[-0.77  0.33  0.19  0.32 -0.38]  fugi
[-8.49  5.42  5.75  6.60 -0.72]  finev
[-1.13  0.86  0.65  0.93 -0.35]  vamab
[-8.49  5.42  5.75  6.60  0.03]  zor
[ 2.11 -1.82  0.62  1.15  0.98]  bipa
[ 2.11 -1.82 -2.46 -2.75 -0.93]  dav
[-0.93 -0.27 -0.31 -0.28 -0.68]  rigok
[ 2.11  6.32 -2.46 -2.75 -0.93]  vupa
chg vamab: [-1.13  0.86  0.65  0.92 -0.35] => 3, [0.93]
chg zor: [-8.49  5.42  5.76  6.60  0.03] => 2, [5.75]
chg bipa: [ 2.11 -1.83  0.62  1.15  0.98] => 1, [-1.82]
chg vamab: [-1.13  0.86  0.65  0.94 -0.35] => 3, [0.93]
chg vupa: [ 2.11  6.32 -2.46 -2.75 -0.94] => 4, [-0.93]
chg bipa: [ 2.11 -1.82  0.61  1.15  0.98] => 2, [0.62]
chg finev: [-8.49  5.43  5.75  6.60 -0.72] => 1, [5.42]

